In the rows, 128 means zero.
The rows below come in pairs that one turn or mirror swaps. Which row does each named row swap with?
The rows were stretched afterwards, more along some directions than others.
q_488: [147 128 106 136 123 146 113 144 106 124 138 156 116 133 137 133]
q_374: [161 136 135 150 131 125 119 161 151 137 110 107 156 135 133 141]
q_61: [137 138 141 137 120 102 137 162 135 108 112 112 163 150 122 104]
q_965: [100 118 128 121 120 143 131 125 111 125 141 150 101 122 147 151]
q_535: [139 152 144 142 139 118 122 165 137 135 116 123 174 136 103 100]
q_206: [137 138 130 129 135 139 103 140 110 125 141 121 178 121 109 107]
q_174: [132 127 125 132 143 135  96 133 117 136 122 127 149 141  88 115]
q_151: [132 153 147 145 120 107 154 154 136 126 112 118 147 153 141 138]
q_67: [139 171 148 157 115 143 142 169 126 122 148 133 139 137 153 120]
q_953: [139 152 155 140 117 111 142 142 160 124 133  98 139 158 119 103]
q_105: [117 135 132 141 149 113 163 133 129 106 126 136 108 143 154 154]
q_716: [126 133 128 148 114 130 119  98 124 115 151  87 134 110 124 109]
q_876: [ 98 148 121 151 136 115 117 132 104 125 129 107 169 135 107 132]
q_972: [115 128 131 134 135 124 110 110 110 129 138 107 142 134  95 118]
q_567: [143 129 137 113 126 141 118 126 114 126 134 170  96 127 164 105]
q_10: [116 110 120 125 119 141 116  98 143 152 132 138  69 116 144 162]
q_312: [ 80 147 133 132 147 120 110  98  94  99 147 141 147 148 156 137]
q_242: [ 62 146 141 126 134 132 113 100  85 101 153 137 146 132 164 143]
q_759: [138 146 160 125 109 146 127 149 143 108 147 130 140 124 166 117]
q_708: [138 106  98 136 143 122 112 101 119 119 118 144  95 128 105 151]
q_755: [127 118 126 133 133 134 110 111 133 120 139 102 113 142 111 128]
q_579: [164 142 121 139 114 124 122 165 132 109 141 156 132 167 125  83]
q_162: [119 102 119 120 123 142 107 101 139 148 126 125  76 118 130 162]
q_406: [107 150 145 135 123 119 152 149 109 100 130 127 164 143 119 117]
q_749: [ 64 140 149 128 120 145 137 115 110 116 153 124 122 117 163 148]
q_9: [132 166 143 155 104 130 143 156 117 122 144 138 147 148 171 120]
q_89: [170 134 152 122 112 145 127 164 128 134 116 135 146 103 144 103]
q_756: [129 134 117 133 113 126 141 141 128 137 142 141 112 152 113 118]
q_451: [ 88 116 134 122 139 106 110 119 139 112 113 115 138 131 134 132]
q_680: [ 96 163 151 135 152 126 110 139 124 105 133 137 165 140 153 111]
q_768: [141 156 130 170 126 111 125 162 144 103 138  91 163 168 109 117]
q_308: [151 151 136 157 109 125 147 147 127 127 127 141 118 140 132 123]
q_92: [157 139 147 135 103 149 111 146 127 124 131 117 159 105 156 127]
q_673: [138 151 139 161 140 110 122 150 121 100 116 111 183 141 115 128]
q_517: [138 129 116 137 120 124 111 131 159 116 136 140  87 164 135 104]
q_276: [ 91 134 127 130 115 141 118 133 107 123 142 152 129 140 130 127]
q_900: [165 122 131 132 115 141 113 137 134 132 121 100 146 112  80 101]
q_799: [ 81 152 126 145 139 116 126  93  80 107 138 138 150 124 123 132]

q_716 pairs with q_105
q_517 pairs with q_680
q_567 pairs with q_451

